The rows below fall into families. The same turns and mirrors carry the whole set onto itself and the rows of a family onto each other. For each named row, which other rows are in its family? Write them in the order they are listed.
These 28 rows form 7 families of 4 rows each.
Revo: [  8  -7  25 -19  23  11 -13   4  13 -16]
zito: [ 16  13   5  12  32   8 -10 -24  23 -33]
fedu: [  1  42   9  23 -30 -17   7  -4  20  15]
fabi: [ -6  19  19  -1 -27  15  10  22   3 -26]
sur: [ -1   6 -10   9  -4  38  27   7   8  -8]
Vab: [ 22  24 -15  16 -12  11   9  28  27  24]
lesi: [ 11  28   8  -1  24  10 -29  -4   0 -40]
gosa: [ 16  15  -8  -1  -2  28  12  22  34 -27]
lor: [  0  26  -7  18 -30  -5  -3   8  28  30]
lof: [ 15  52  10  -7  25   0 -39  -6  21  12]
zoril: [  4  61  11   2 -18  20   1  17  34  13]
Pebup: [ -9  -4  22  -2  16  13 -28  -9  -3 -21]
pugor: [ -4  36  17  13  21  17  -7 -30   6  33]
pipo: [ 12  44 -19  18 -22   0  -1  16  29  24]
fizu: [ -7   2  -5  16 -28  12   3  12   5 -26]
sopo: [  3  58  25  16  15   1 -21 -28  21   7]
doma: [ 16  33 -21  12 -14   9   0  17  13 -38]
Sinaz: [ 15   5 -10  33  -2  12   9   4  -1 -30]
pum: [ 10  42  12  -1  26   2 -37  -8  20  30]
muzef: [ -5  40   0  12 -14  26  18   3  17  35]
gili: [  6  19 -15  19 -17  18   6  16   3 -35]
Gik: [  0   2   8  10  31  27   2 -26  -1  -9]
Nibi: [  3  15  15   0  29  18 -29  -7  -7 -29]
kug: [ -1  20  20  -1  13  -4 -34 -12  20  34]
fuzub: [  8  45  24   1  15  13 -25   9  12  39]
Reru: [ 20  54 -17   8 -13  -4 -11  17  34  14]
Dife: [ 16  16  16   5  19 -21 -16 -21  29  24]
nasuf: [  2  25  29  17  26  14 -25 -15 -16 -17]

Which other rows belong to the same family as gosa? zito, zoril, sopo
Which other rows belong to the same family as pipo? pum, gili, Nibi
Which other rows belong to the same family as pugor? sur, muzef, Gik
Which other rows belong to the same family as fuzub? Vab, Sinaz, nasuf

The rows below fall into families. The same turns and mirrors carry the whole set onto itself and the rows of a family onto each other. For each named row, which other rows are in its family? Write them in the order they are listed.
These 32 rows form 4 families of 8 rows each.
Gozen: [  1  20  -9  -8  40 -57 -27  26  -8  -6   2]
Fufum: [ 44  15 -12 -29  17  -1  22 -21 -27  16 -17]
bor: [ 13  12 -19 -18  33 -40  10   8 -57 -21 -22]
voze: [ 55  23   6 -19  18 -31 -21   5  21  13  12]
rigom: [ 29  41  11   0  41 -19  -3  16 -37  25  16]
Tumo: [ 23  38   5  -5  27 -22 -12  -9 -43  18  25]
gebi: [ 24  31  13 -12  36 -27  32   1   0 -29  -6]
fis: [ 61   5  -4 -21  13  -5  18 -21 -25   4  -8]
Butuz: [ 19  24  30   0  28 -31  25  12  -7 -22 -10]
Rasug: [ 48  24  10 -35  11 -22  -5   9  15  16  21]
ravu: [ 48  27   3 -23  15 -28  -8   3  22  24  13]
mizu: [ 14  23  16  -8  24 -31  33  -4   2 -23   1]
rutak: [ 23  45  -4 -10  43 -28   4   0 -40  16  27]
bano: [ 20  22  13   4  34 -34  28  -7   3 -20   9]
Geru: [ 42   3 -27 -33  19 -28 -36  12 -37  18 -15]
Tos: [ 48   3 -21 -21  21 -39 -21  15 -34  41 -14]
Lutuz: [ 47  15 -31 -33  25 -37 -31  14 -35  25 -10]
vubi: [ 43  12  18 -18  11 -25  -4  17  19  27   6]
duv: [ 18  50   4  -9  35 -19  -6  -2 -40  15  18]
lalin: [ 36  10 -29 -37  15 -44 -28   6 -34  31  -4]
keda: [ 36  -4 -11 -39   8 -42  -1   7   6 -14 -37]
nik: [  8   2 -19 -10  36 -30  13   0 -54 -16 -18]
kenam: [  5  22  -9 -19  38 -57 -16  37  -3  -6   8]
tege: [ 56  16  -7 -23  11 -12  18 -27 -30   8 -17]
Vodap: [ 50  15   6  -9  17  -5  20 -17 -26  20 -27]
meguf: [ 11  17 -26 -15  39 -47   9  -2 -48 -13 -30]
vebud: [ 39 -13 -17 -23  25 -41   5  14  10 -20 -31]
Tevev: [ 17  10   3 -11  31 -65 -16  44 -16   0   4]
zer: [ 24  14  -9  -1  37 -46   8  10 -59  -7 -30]
Pugub: [ 43 -12 -19 -33  13 -49   8  12   6 -13 -28]
fidor: [ 16  27  -3 -21  33 -69 -18  29  -6 -13   8]
Nul: [ 38 -14  -2 -19   7 -51   7  11  -3  -6 -40]

Which other rows belong to the same family as Tos? rigom, Butuz, vubi, Vodap, Tevev, zer, Nul
Which other rows belong to the same family as bano? Gozen, voze, Tumo, fis, Geru, nik, vebud
Which other rows belong to the same family as Fufum? gebi, Rasug, rutak, lalin, keda, meguf, fidor

The rows below fall into families. The same turns and mirrors carry the whole set onto itself and the rows of a family onto each other. For each named row, which other rows are in its family? Write them in the order they are listed.
These 40 rows form 5 families of 8 rows each.
Nok: [-33  52   0   2 -15   1 -20 -24]
vite: [-22  45  -8 -21 -12 -11 -23 -31]
tof: [ 37  16   4   3 -24  19   4  14]
mafir: [ 43  34   0  -4 -17  29  -1  -2]
zon: [-27  44  -7  -2 -13 -22 -29 -13]
pegat: [ 16  15  16  14 -19   3  -1  29]
gota: [ 33   7   5 -11 -19  -6  -3  19]
zafe: [ 29  30 -18 -30 -22  11  -8 -27]
Gilal: [ 13  43 -28 -20 -22   5 -20 -35]
rafe: [-28  53  15  11  -4  -4 -21  -4]
Lodo: [-12  54 -13  -9 -19  17 -15 -38]
kezuv: [-13  25  20  19 -14  -9  -9  25]
tate: [-21  63   1  -1  -8   8 -21 -26]
Rima: [-32  48  10   9 -21 -10 -11 -25]
Foval: [ 24  14  19  14 -28  -1   8  16]
Sobud: [ -4  21  26  21 -22 -14   1  17]
Rifu: [ 38  28 -11  -9 -27  30   1 -11]
vedir: [-20  30   5   7 -12 -29 -25  11]
dore: [11 27 23 16 -9  1 -6 30]
nes: [  2  60  -9  -9 -13  23 -15 -35]
Geza: [ 44  17 -14 -10 -24   4  -7   6]
dugi: [-15  39  24  18  -4  -7 -15  19]
Let: [ 34  31  -6  -7 -34  22   7 -26]
Poge: [  8  10  14  -2 -13 -21  -9  26]
vago: [-26  35  21  18 -21 -17  -7  -1]
Rud: [-18  23  15  -1  -9 -28 -17  14]
Kibi: [ 12  45 -10  -9 -30  18  -1 -44]
zuv: [ 40  18   5   3 -32  14  11  -1]
veka: [ 29  49  -9 -11 -16  32  -7 -25]
sadu: [-16  52  -3  -2 -25   5  -9 -43]
zor: [  4  17   7   9 -15 -24 -16  27]
muzug: [-13  50 -20 -13 -17  -9 -27 -32]
gel: [ 41  15  -9 -23 -22   8  -2  -3]
Fefep: [ 36  26  13   7 -14  16  -1  21]
pip: [ 37  30 -25 -19 -25  10 -12 -19]
fulon: [ 31  11   0   2 -20 -11  -9  25]
damef: [ 18  44 -18 -13 -25  29  -7 -33]
zuda: [-30  37   5  -9  -9 -24 -23  -9]
fego: [  3  42 -18 -29 -18   3 -17 -39]
mipa: [-33  40  14  14 -12 -10 -17   2]

Which other rows belong to the same family as mafir? rafe, tate, dore, nes, dugi, veka, Fefep
Which other rows belong to the same family as Poge? vite, gota, zafe, Rud, gel, zuda, fego
Which other rows belong to the same family as damef? Nok, tof, pegat, Lodo, kezuv, Rifu, mipa

The rows below fall into families. The same turns and mirrors carry the whole set onto itself and the rows of a family onto each other. For each named row, which other rows are in its family? Write them in the order they are listed.
These 28 rows form 7 families of 4 rows each.
Geke: [  7  -4 -31 -26   3 -30  17   3]
tovu: [  1  -8 -41 -25  11 -19   7   4]
Fava: [  5   9 -34 -26   2 -26   6  -2]
meb: [ -9  -5 -32 -26  14 -23   6  10]
tero: [ 10   3 -15 -33 -21  -9  13 -11]
timo: [ 13 -24  14  23  31  16  -5  -5]
fen: [ 10 -33  28  17  13   2   4   9]
zad: [ 19  -5 -32 -34   9 -16   4   8]
kinep: [ 11   7 -20 -32 -14 -18   4   5]
zef: [  1   8  -6 -34 -18 -13  13 -11]
Zilan: [ 22   8 -21 -35  -4 -15  12 -15]
rad: [ 21   0 -16 -41  -9 -10   6  -9]
duk: [  6 -33  10  30  13  17   0   0]
Gimu: [ 14  -5 -35 -35  14 -19   4  -4]
Para: [ 17  -5 -28 -29 -18 -14   6  -1]
Loke: [ 13 -14  19  24  25  14   3 -25]
Zufe: [ 12  -3 -41 -24  -3 -22   8  -7]
mumo: [  4 -19   8  33  16  10  10 -29]
Nifu: [ 10 -26  18  29   5  16  -4  -7]
Rut: [ 13 -34  22  17  18  13  -3   4]
furi: [ 11 -12  24  32  20   1   5 -20]
Rol: [  3 -16  15  26  28 -12  17 -30]
zasad: [ -3 -13  23  25  25   5   3 -23]
Vap: [ -2 -24  24  22  24   9  -4  -2]
sut: [ 13  -2 -17 -32 -15 -24  17   1]
mifal: [ 10 -23  19  31  26   3  -2   0]
kis: [  7 -17  12  26  29   1  10 -35]
tokor: [  3 -20   2  37  24   6   1 -23]

Which other rows belong to the same family as kis? tovu, tero, Rut
Which other rows belong to the same family as Fava? kinep, furi, mifal
Which other rows belong to the same family as Loke? timo, Para, Zufe
Which other rows belong to the same family as Geke? zasad, Vap, sut
Which other rows belong to the same family as Rol? meb, fen, zef

